128 stands for zero in the data rows.
Here are some numbered points:
[117 120 112 116 147 164 110 118 173 116 182 115 163 114 114 117 122 113
 109 113 114 109 120 113 120 118 110 217 117 115 113 108] 0
[117 120 145 117 113 112 110 158 115 116 113 151 108 113 115 117 120 134
 109 112 120 109 119 133 119 128 110 114 114 116 112 108] 1
[119 117 221 114 116 246 110 116 112 117 120 116 108 122 249 117 116 226
 109 114 191 203 119 117 122 119 110 114 119 117 112 108] 2
[118 112 115 162 114 113 167 117 113 116 122 116 108 121 115 118 122 112
 109 245 116 152 118 117 121 115 110 114 113 117 178 143] 3
[118 113 214 255 115 123 110 255 246 116 120 255 108 122 115 117 116 116
 109 114 113 109 119 116 120 120 110 235 115 116 112 108] 4
[119 112 115 116 177 151 155 117 161 116 198 116 158 122 114 117 123 114
 109 114 116 109 114 116 117 117 110 114 114 117 112 108] 5
[117 115 112 161 115 118 110 118 112 116 122 116 192 114 115 117 188 112
 174 116 117 153 121 113 122 115 110 114 119 117 112 149] 6
[113 114 114 117 114 119 115 117 112 117 121 116 108 119 115 117 119 115
 180 198 118 109 114 113 121 114 190 170 117 117 168 166] 7
[117 113 116 117 115 115 110 175 157 188 121 115 108 124 194 117 121 112
 109 114 117 109 112 161 121 119 110 115 120 171 112 108] 8
[119 115 115 119 115 118 182 116 112 116 113 116 182 112 114 117 121 112
 182 113 116 178 114 116 117 122 184 114 117 117 113 180] 9
[113 118 113 118 114 124 191 115 112 116 125 116 159 115 116 117 119 114
 168 114 120 168 112 116 121 116 110 115 115 116 172 164] 10
[113 116 112 115 114 121 110 118 112 116 117 117 108 125 115 117 117 112
 155 180 120 109 115 115 120 118 148 152 114 118 157 143] 11
[113 238 112 115 113 112 110 116 113 116 116 116 108 231 115 213 246 114
 109 112 119 109 121 116 120 206 110 115 118 233 112 108] 12
[115 117 113 154 114 127 156 116 112 116 121 116 158 112 114 117 113 114
 109 113 124 141 116 114 120 120 147 114 114 117 113 144] 13
[192 113 112 115 114 115 110 118 113 192 115 116 108 119 115 184 115 113
 109 116 113 109 178 190 118 122 110 114 197 117 113 108] 14
[116 115 112 114 115 113 198 116 112 115 115 116 182 116 114 116 117 112
 187 114 118 178 120 114 123 119 178 114 121 116 113 180] 15
[118 116 112 115 113 118 110 119 112 116 112 116 108 174 209 179 242 114
 109 114 117 109 115 114 119 116 231 114 113 182 112 108] 16
[116 116 172 117 113 171 110 114 116 116 205 116 108 118 185 117 117 190
 109 114 119 109 117 115 123 119 110 182 114 117 112 108] 17
[183 116 112 114 115 115 115 118 114 182 113 116 108 124 114 118 119 112
 109 115 113 109 165 186 120 120 116 114 182 186 113 108] 18
[117 117 112 116 115 117 110 115 122 255 116 116 108 116 115 216 218 112
 109 113 114 109 213 116 122 119 110 114 228 237 112 108] 19
[115 255 112 116 114 113 110 255 113 115 124 116 108 255 114 117 118 114
 109 114 122 109 250 113 255 255 110 114 120 116 113 108] 20
[168 117 112 118 114 117 114 118 112 144 122 115 108 121 114 118 118 113
 138 162 121 109 118 113 117 118 142 115 138 116 112 108] 21
[116 116 114 120 113 112 188 117 114 117 123 116 185 122 114 117 122 113
 186 112 117 177 123 118 117 114 176 114 117 116 112 177] 22
Which three points above are nearest to each new point? Their numbers follow each, nearest first.
[115 137 146 117 153 112 118 176 171 116 112 175 108 117 114 117 123 112
 109 112 118 109 116 117 124 118 110 114 113 117 113 108] 1 5 21
[115 121 112 117 114 120 123 116 113 116 120 116 108 120 114 117 121 112
 146 177 120 109 119 116 122 119 110 154 116 116 156 128] 11 21 7
[115 120 113 117 117 114 193 118 112 116 123 115 180 112 115 117 117 112
 186 113 119 178 115 113 121 118 110 114 117 117 179 183] 10 15 22
[118 255 112 118 114 112 115 117 114 116 118 116 108 255 114 118 119 115
 109 112 118 109 252 255 255 255 110 115 116 117 112 108] 20 12 18
[116 112 200 115 215 174 110 193 112 116 113 167 108 125 115 117 119 225
 109 112 114 109 117 113 122 119 110 114 114 117 113 108] 1 17 5
[114 116 113 116 114 118 110 117 112 115 124 116 160 117 115 117 162 112
 109 112 166 164 116 116 118 119 110 115 115 117 216 162] 10 13 6
[115 116 201 121 115 231 110 116 115 116 123 117 108 115 191 117 118 112
 109 116 115 179 119 117 119 120 110 193 113 117 191 108] 17 2 0
[118 114 220 118 204 231 118 118 114 117 112 116 108 121 219 117 114 231
 109 115 179 109 121 114 117 115 110 114 120 115 112 108] 2 17 1
[117 112 112 118 115 126 110 117 113 116 189 115 108 114 115 117 121 112
 109 164 147 141 125 115 120 114 110 149 116 116 173 108] 11 21 3
[113 123 112 118 114 112 151 116 112 116 112 117 108 118 115 117 121 113
 153 175 115 109 115 115 119 122 155 114 114 117 154 147] 11 7 21
[119 113 114 114 160 118 110 154 169 116 121 146 108 115 115 117 113 114
 109 115 146 109 112 116 117 114 145 114 114 117 112 108] 1 21 5
[114 115 113 118 115 112 110 115 204 228 123 116 108 213 114 255 255 112
 109 112 114 109 123 114 120 121 110 113 206 116 113 108] 19 14 16
[117 118 112 216 116 120 180 114 114 116 117 116 177 124 115 117 122 112
 110 209 118 109 118 118 120 121 205 114 116 115 112 161] 13 3 9
[116 116 210 115 113 201 120 114 112 115 116 116 108 118 171 118 127 190
 109 113 119 109 115 178 121 116 110 197 115 118 113 108] 17 1 2
[115 118 167 166 113 211 110 119 117 116 235 115 108 119 163 117 120 116
 109 113 160 109 124 117 122 120 112 114 116 117 112 108] 17 5 0
[119 193 113 120 180 115 110 115 158 172 255 183 108 123 115 117 120 113
 109 112 123 109 121 117 117 113 110 114 117 116 112 108] 5 0 1
[214 112 112 113 115 112 110 114 112 164 113 116 108 115 115 117 117 113
 109 113 117 109 122 181 119 113 157 115 179 168 112 108] 18 14 21
[116 116 193 114 193 121 110 119 193 115 119 176 108 112 115 117 119 217
 109 114 255 109 120 115 123 118 110 115 119 118 112 108] 1 5 17
[116 153 113 114 114 115 110 172 166 116 125 116 108 143 115 116 118 114
 109 113 187 109 116 174 122 114 110 114 119 116 112 108] 1 8 21
[196 117 112 116 114 119 110 116 112 170 119 117 108 118 115 116 123 114
 109 113 122 109 157 171 120 118 110 114 178 172 114 108] 18 14 21
[114 112 113 116 114 112 115 118 112 116 123 115 108 240 114 255 255 115
 109 115 113 109 250 117 250 236 114 114 119 116 112 108] 12 20 16
[114 143 112 114 115 120 110 164 150 116 112 116 108 121 114 117 119 147
 109 116 124 109 121 154 141 116 110 115 113 116 112 109] 1 21 13
[118 116 176 115 161 114 110 180 163 116 113 167 108 115 114 117 118 171
 109 114 118 109 126 115 121 116 110 114 114 117 112 108] 1 21 5
[114 220 112 116 190 112 110 227 114 116 124 116 108 192 115 117 115 115
 109 112 113 109 119 178 120 172 110 115 116 117 113 108] 1 8 21
[116 116 112 117 115 116 110 116 116 115 112 115 108 117 114 117 118 113
 149 187 113 109 119 115 119 117 146 163 117 117 165 148] 11 7 21
